128 stands for zero in the data rows.
Here are some rows, each followed by its group. Rows of different groups can look alike.
[122 109 136 175 125 131 174 148 141 119  74  88 110 134 121 186 128  99
 143 138 168 156 174 104 140 131 106  90 133  99] Wp
[129 137 162 135 176  61 150 169 139 131 145 118  92 129 126 127 101 128
 133 158 156 158 142 154 138 133 178 100 115  75] Wo
[121 118 181 124 154  67 147 180 127 132 125 117 100 132 155 133 114 120
 140 187 142 149 139 131 120 133 171 110 127  83] Wo
[100 114 177 131 171  71 158 150 143 129 144 111  94 141 143 123  91 135
 141 186 146 141 138 138 148 139 171  99 114  93] Wo
[132 172 106 147 114 163 147 131 122 146  82  94  81 140 129 137 141  71
  95 146 141 156 193 106 111  96 110  86 130  87] Wp
[113 128 187 145 151  65 138 148 136 155 163 131  98 127 145 135  95 113
 148 180 133 146 116 127 155 148 160 125 114  80] Wo
[ 79 112 117 102 153 114 175 132 102  95 137  73 167  84 118 163 119 152
 133 138 193  69 109 115 118 154 118 125 161 136] Ue
[123 109 134 178 124 128 168 143 155 114  75  98 113 131 123 191 116 104
 137 132 168 152 174  96 140 134 107  87 140 102] Wp
[117  96 136 167 120 137 166 148 145 125  73 100 112 134 120 181 125  99
 142 137 166 157 181  91 141 129  99  88 133 105] Wp
[132 128 106 154 130 128 163 161 143 134  80  90 115 129 129 186 121 124
 135 114 187 162 174  95 115 128  91  89 139  82] Wp
[130 159 112 142 117 160 145 130 120 150  80  92  74 140 132 139 150  70
 100 142 135 151 192 106 118  87 110  91 121  81] Wp
[135  91  60 138 157 101 145 181 181 121 114 146 136 167  99 132 151 130
 113  89 192 178 121 141 101 134 152 133 115 111] TD
[ 89 106 126 115 153 119 176 127  91  97 148  79 165  75  94 153 126 131
 134 151 192  84 102 118 128 168 139 134 149 150] Ue
[142 128  82 112 136 103 145 108 162 119 148 185 127 201  78  97 135 109
  88 113 159 142 131 192  90 173 152 172  94 187] TD
[135 114 135 176 121 130 158 154 131 134  71  83 124 126 141 177 146  91
 130 130 169 156 181 100 132 133 104  89 142  89] Wp
[135 158 195 108 131  83 106 102 108 169 189 173 102 137 141 116  94 112
 131 177 101 121 128 146 136 164 130 151 104 129] Wo
[104 119 185 137 176  69 156 146 146 124 137 116  82 149 136 122  91 124
 142 180 129 140 124 149 132 150 180  99 117 112] Wo
[140 176 109 150 118 156 143 135 112 140  87  92  71 139 133 144 146  70
  96 146 138 152 190 110 115  95 123  89 127  85] Wp
[ 97 162 106 113 121 184 114 126 126 152 135 132  66 126  97 140 100 122
  39 131  63 123  67 102 147 141 150 130 102 105] YY
[107 163 141 122 187  69 114 154 129 152 160 140  75 133 119 108  96 167
 127 149 147 134 158 148 107 129 185 103  76 126] Wo
[101 153  81  88 144 193 114 154 112 143 127 131  77 120  84 127 106 134
  28 126  93 153  89 105 126 136 152 106 102 110] YY
[124 150  52 120 140 130 104 139 158 151 152 177  81 198 103  91 145 110
  99 121 122 160  76 147  91 106 155 175  91 117] TD
[153 141  96 135 140  98 117 108 162 159 175 197 142 187  92 126 134  93
 111 106 155 139  83 151 102 185 119 196  97 142] TD
[100 115 187 135 181  74 156 148 144 129 141 109  95 143 134 124  86 128
 144 183 143 143 117 138 140 145 166 103 116  95] Wo
[102 122 185 143 172  66 153 142 153 122 142 122  90 144 141 122  91 124
 137 174 133 131 133 151 151 144 184 101 111 101] Wo
[195 149 134 102  94 157  97  54 127 116 156 151 143 102 148 110 129 149
 148  89  94  96 116 138 121 125  95 165 176 178] CB
[124 111 132 177 123 131 179 142 155 119  76 100 112 127 109 184 119  97
 132 134 172 151 182 102 144 132 115  89 134 102] Wp
[128 162 190 116 125  83 112  94 120 171 188 169 110 130 143 119  81 119
 129 175 111 112 132 140 146 166 128 156  95 122] Wo
[118  61 117 120 152 123 134 211 104 143 113 142 164 103 129 133 129 130
 152 130 130 170 112 113 106 186 123  96 125 130] YI
[155  94 123 128 128 159 130 137 129  68  95 122 158  93 187 105 142 170
 178 106 103 152 107 142 152  92 128 123 189 147] CB
[ 61 112 123 137 162 146 110 148 126 126 111 114  82 124  87 147  94 192
  64 123 107 105 110 130 144 157 186  92  58 155] YY
[129 128 171 113  47 131 119  75 148 121 168 190 155 115 119 129 124 124
 134  92  70 128 121 136 148 135  93 194 119 152] FF
[138 136  81  88 157 147 111 202  86 173 132 141 141  99 126  79 152 102
  99 128  98 163 108 115  76 146 135  93 131 103] YI
[156 142  88  84 131 196 101  92 122  87 140 128 109 118 150  64 141 161
 135 124  98 124 117 122 115  75 139 124 165 168] CB
[ 90 149 156 158 100  89 114  98 188  99 148 169 121 115 120 132 117 171
 137  62  85 114 115 153 144 107 162 158  83 137] FF
[115 104 137 169 115 130 173 148 140 115  71 101 112 134 123 185 124 102
 134 138 168 158 183 111 147 131 112  84 128 105] Wp
[179 106 122  79 110 182 103  64 100  96 151 133 157 108 143  99 137 171
 153 113 119 108 133 123 120 125  94 140 170 196] CB
[112 131 171 150 170  68 164 141 151 119 137  99  94 139 144 129  86 139
 142 176 153 128 142 146 147 142 180 101 114  90] Wo
[155 123 125 158 105 126 108 147 129 154  71  88 131 137 150 155 157  81
 118 112 161 161 165  72 129 103  79  81 117  95] Wp
[116  62 117 114 157 123 131 210 100 145 115 148 169 104 127 132 130 129
 144 127 126 169 106 115 110 182 119  97 123 132] YI
[108 113 181 144 174  73 156 141 137 128 144 109  90 137 134 123  96 120
 147 182 141 134 138 140 154 144 178 107 105  93] Wo
[ 85  99 128 105 149 111 179 127 101  91 141  74 161  80 102 156 131 135
 137 140 186  68 105 131 125 156 142 128 156 151] Ue
[141 111 152 146  69 111  95 115 155  93 117 116 186 117 165 105 162 124
 122  66 106 160 100 112 156  92 111 138 110 103] FF
[133 158  99 141 118 171 148 134 114 154  93  82  90 130 122 143 144  77
 104 150 153 154 185  81 113  98  97  93 133  77] Wp
[ 93  80 165 144  79 119 159 113 186  62 108 137 154 122 134 143 122 158
 145  78 101 144 118 143 164 105 133 145 125 115] FF
[154 125  93 113 113 101 108 105 165 164 167 211 127 186  82 117 137  93
  95 101 133 140 110 159  98 165 127 200  94 159] TD
[153 167 152 154  74 129 145  94 111 161 116 132 106 132 111 191 107  79
 128 135 142 133 185 115 129 156  60 132 122 116] Wp
[143 170 107 138 120 164 148 135 114 147  87  91  65 140 110 136 150  64
  99 144 131 160 180 109  98  96 114  92 139  99] Wp
[ 95 103 101 160 139 196 124 141 131 175 102 121 144 173  66 157 112 146
  72 155 100  74 108 136 157 153 162 126 130 139] YY
[156  79 120 133 132 160 130 115 145  55 101 103 149 107 168 111 146 177
 171 103 137 130 125 135 140  99 142 105 186 170] CB
[193 136 139  95  89 155  82  65 126 115 159 171 140 107 148 105 141 142
 145  91  85  98 124 144 132 110 103 165 169 178] CB
[100 126 179 143 180  72 166 145 150 125 141 108  98 141 135 124  89 133
 142 182 145 139 132 143 144 148 179 100 114 100] Wo
[ 88  92 110 160 128 191 124 139 139 166  95 131 153 175  73 152 116 155
  73 155  93  71 114 142 165 149 155 122 123 142] YY
[182 129 102 155 113 168  97  94 140 148 129 136 173 144 146 111 152 164
 199 114 116  77 122 146 127  85 116 165 189 162] CB
[107  70  69 146 158 111 155 173 183 116 102 133 133 192 105 125 143 131
 125 112 187 170 109 136  99 147 149 139 118 137] TD
[155 150 149 149  79 139 138  95 102 166 124 130 111 121 113 190 105  84
 136 142 146 138 181  97 127 160  51 136 122 114] Wp
[157 156 147 152  75 137 139  93 117 169 123 135 107 122  99 193 112  77
 128 137 141 140 178 103 129 149  59 137 126 113] Wp
[114  87 133 137  84 116 150 140 171  74 119 140 159  99 116 154 128 162
 138  58 126 181 115 139 146 105 127 145 137  96] FF
[158 124 101  82 122 188  83 109 116 115 136 141 126 120 168  60 179 132
 118 115  90 130 138 113 121  67 126 118 164 148] CB
[192 122 105 123 122 154  80 104 137  91 113  98 162 117 177  73 152 151
 160  94 130 140 102  99 131  92 121 106 157 183] CB
[120 177 154 108 160 105 125 128 127 149 152 130  63 147 139  79 123 100
  95 173  98 131 138 156 119 106 183 110 108 100] Wo
[115  76 111 125 157 112 148 210 118 134 106 132 172 103 132 139 119 143
 144 118 141 163 103 121 103 186 124  85 128 116] YI
[ 87  67 135 147 134 165 140 161 136 109  91  98 112 116 102 167 100 147
  66 133 112 137  98 103 161 177 154 102 119 127] YY
[105 107 130 116 153 110 166 147  84 113 120  50 162  81 129 152 168 115
 122 124 185  76 121 127 116 144 127 117 172 113] Ue
[157 163 155 154  75 125 133  92 124 164 125 151 115 127 116 190 112  74
 122 132 138 127 194 108 143 150  68 132 125 114] Wp
[131 158 142  74 101 130 126  81  66 148 188 147 145  93 101 142 123 122
 119 136 129  71 105 139 106 170  92 179 131 170] Ue
[157 110 110 127 127 176  89 125 121 133 115 163 177 141 172  89 156 158
 188 127  85 109 131 140 139  74 105 154 182 162] CB
[176 106  96 106 117 163  81 113 117  97 112  91 167 119 179  81 151 171
 163 104 141 143 109  87 130  87  95 107 145 158] CB
[109 182 149 105 162 114 133 138 114 139 154 149  77 136 148  81  97 114
 126 186  82 144 119 155 141 106 164 132 105  98] Wo
[158 135 155 145  92 141 138 107 102 159  97 113 126 126 125 172 142  67
 105 131 151 136 215 108 129 141  67 103 132 108] Wp
[131 149  46 113 157 139 121 151 150 136 126 147  91 196 114  76 174  99
  75 117 138 166 117 154  73 109 167 141 111 128] TD
[110 146 125 184 149 112 131 147 141 158  87  99 102 125 127 165 138 109
 117 118 171 127 213  96 122 116 124  73  95 104] Wp
[124 120 114 133 169 148  78 102 146  93 132 139 112 113 152  87 130 202
 168  89 116  95 146 131 117  93 166 108 130 218] CB
[103 179 137  97 162 113 143 120 131 137 164 129  64 151 123  85  93 131
 112 185 114 124 132 143 129 107 175 119  97  97] Wo
[131 122  95 135 151 129 123 209  94 180 106 177 198 139 144 117 130 143
 174 136  95 138 114 161 109 142 109 131 145 120] YI
[128 132 169 108  46 130 123  71 128 110 164 181 149 114 112 134 122 132
 131  92  68 137 108 156 141 135  98 195 113 149] FF
[152 147  85 128 172 131  79 127 141 100 130 126 122 100 154 100 136 218
 156  70 151 115 154 137 108  89 162 101 130 180] CB
[108 123 165 100  56 138 135  65 141  77 155 176 160 124 116 124 111 150
 126  90  75 129 122 155 146 131  98 180 115 162] FF
[207 133 110  74 116 163  93  85 121 101 154 155 151  98 131  95 144 162
 133  77 124 122 146 142 108 109 106 136 180 182] CB
[130 165 148  83 111 118 121  81  79 144 191 159 144  97 107 143 123 109
 111 130 122  69  99 136 103 174  96 175 136 172] Ue
[112 164 103 118 139 131 149 131  81 149 133 134 192 130 122 119 143 145
 171 161 123  44 119 179 117 106 116 182 174 149] Ue
[ 91 124 108 161 140 190 118 171 112 168  84 140 153 161 120 154 109 147
 102 155  56 101  94 140 171 127 125 145 141 106] YY
[124 104 133 170 118 133 176 141 139 119  69  90 107 132 116 182 119 102
 138 139 170 155 185 108 135 138 111  88 128 106] Wp
[110 157 160 145 168  96 137 149 127 170 135 157 133 172 151 101 103 133
 176 197  98 111 135 176 147 108 148 145 124 104] Wo
[127 148 114 186 118 145 161 145 141 165  73 125 150 157 132 162 124 104
 169 149 140 118 194 130 150  97  90 127 138  89] Wp
[ 96 147 131  98  92 159 129 112 148  90 140 180 136 113 139  88 125 133
 121 106  44 160  94 135 157  68 124 167 123 104] FF
[154 132  87 112 163 136  81 128 136  99 132 135 122  94 144  86 144 214
 152  73 147 122 158 138 107  88 161  96 129 185] CB
[119  83  78 162 162  96 150 163 194 101 103 143 124 195 113 130 141 129
 117 104 174 164 106 157 103 148 169 136 115 135] TD
[110 186  94  64 141 149 141 111  67 125 153  80 107 105 119  94 163 116
  83 142 136  72 114 139  80 103 142 132 144 129] Ue
[ 89  61 163 133  78 130 150 118 166  69 123 149 169 112 127 133 135 148
 143  91  98 162 112 131 169 109 129 147 126 124] FF
Which 5 groups are nearest to each row below, nearest first, going by the average distance to the group's rows?
[161  55 126 122 133 168 111 114 144  82 112 118 148 106 159 104 154 156
 175 104 124 128 131 108 144  95 129 114 182 165]: CB FF YI Ue Wp
[121 125 156 108  99 163  91 103 114 161 156 176 125 112  98 158 102 109
  43 122  65 112  87 106 158 192 113 153 109 143]: YY FF Ue YI Wo
[101 116 187 144 177  75 155 145 133 126 143 117  96 141 138 127  90 123
 146 185 139 144 117 146 150 151 178 107 107 105]: Wo YI Wp YY Ue
[ 93 123 132 111 148 108 182 155  75  85 123  98 169  58 130 149 123 133
 149 143 145 101  86 154 144 136 135 150 171 120]: Ue YI Wo FF CB
Which 5 groups are nearest to each row below, nearest first, going by the distance to the centre of the group?
[172  89 123 132 137 147 138 107 150  50 101  94 125 110 149 112 154 161
 166  93 125 121 128 151 137  96 165 105 186 160]: CB FF Ue Wp YI
[111  80  74 142 149 103 162 166 189 106 103 147 126 191 101 119 149 128
 114 111 180 171 124 158 112 144 172 139 107 139]: TD YI Wo YY Wp
[142 165 189 107 131  86 119  99 108 166 192 163  92 132 117 115  93 104
 126 173 103 123 123 151 125 165 141 151 106 133]: Wo Ue FF TD YY
Which 4 groups are nearest to each row below, nearest first, going by the distance to the centre of the group?
[ 77 164 104 107 176  98 136 119 101 114 154  90 124 100 111 135 113 202
 126 126 179  49 139 141  96 136 163 118  95 160]: Ue Wo YY CB
[136 177 109 153 122 153 151 129 125 140  84  84  75 141 132 148 139  76
 102 139 140 142 188 109 119  95 118  87 126  75]: Wp Wo YY Ue
Which 4 groups are nearest to each row below, nearest first, going by the average distance to the group's rows?
[139 103  68 128 138  93 101 161 177 129 113 152 145 203 126  82 160 110
 105 101 170 177 103 124 108 126 142 132  71 148]: TD YI Wo FF
[154 146 128 169  91 118 102 141 123 164  91 109 123 131 146 172 127  76
 138 124 154 169 142  62 137 120  61 105 101  89]: Wp YI Wo FF
[131 153 111 178 123 151 150 152 130 169  72 129 147 165 134 165 124 105
 173 150 128 127 181 124 135  94  77 129 156  97]: Wp YI Wo YY
[118  83  69 145 159 100 158 168 192 107 108 137 133 193 101 125 154 126
 118 108 183 167 118 149 110 136 165 131 118 122]: TD YI Wo Wp
[ 99 109 186 127 168  75 153 153 134 126 140 118  94 143 143 115  97 132
 145 189 136 146 137 146 149 140 172  98 110 103]: Wo YI Wp YY
[ 85 116 120 164 135 184 138 160 115 168  73 134 157 158 118 150 103 148
 103 154  66 100  90 169 175 141 141 145 119 123]: YY YI Wo FF
[127  98  93 142 157 126 120 195 114 197 116 166 204 152 112 121 123 143
 172 135 121 104 125 148  88 170 121 121 133 142]: YI TD Ue YY
[118 106 129 168 120 135 168 150 136 116  75  93 115 131 119 187 119 109
 139 140 174 161 175  99 139 129 102  88 142 102]: Wp YI Wo YY
[162 114  97 134 128 179 102 105 141 123 120 142 181 153 151  90 154 174
 185 125 126  86 148 140 124  86 121 137 188 188]: CB FF Ue YI
[115 171 106 130 123 167 165 123 128 133 101 110  60 146  93 139 125  68
 109 154 132 148 178 102 127  89 112  89 110  93]: Wp Wo YY TD
Which 5 groups are nearest to each row below, nearest first, going by the distance to the group's nearest row?
[101 101 179 136 174  82 151 152 137 134 152 119 110 132 137 117  93 127
 146 195 150 150 129 119 153 148 160 105 116  97]: Wo YI Wp YY Ue
[ 94 108 128 110 156 105 185 120 112  96 141  67 132  84  84 157 132 112
 132 127 178  51 119 127 124 150 147 129 155 134]: Ue Wo Wp YY YI
[202 121 111 125  99 142  59 101 131 113 130 119 157 103 180  92 153 148
 162  85 119 137  86  87 130  93 103 128 155 150]: CB FF Wp YI Ue
Which 4 groups are nearest to each row below, nearest first, going by the distance to the group's nearest row?
[163 102 104 122 134 101  97 192 107 174 108 118 185 101 145 105 156 100
 111  95 135 159 109 100 103 163 118  88 101 102]: YI Wp TD FF
[148 136 135 172 109 119 119 146 133 151  70  88 139 137 165 151 150  76
 119 120 163 155 173  82 142 117  83  82 108  91]: Wp FF Wo YI
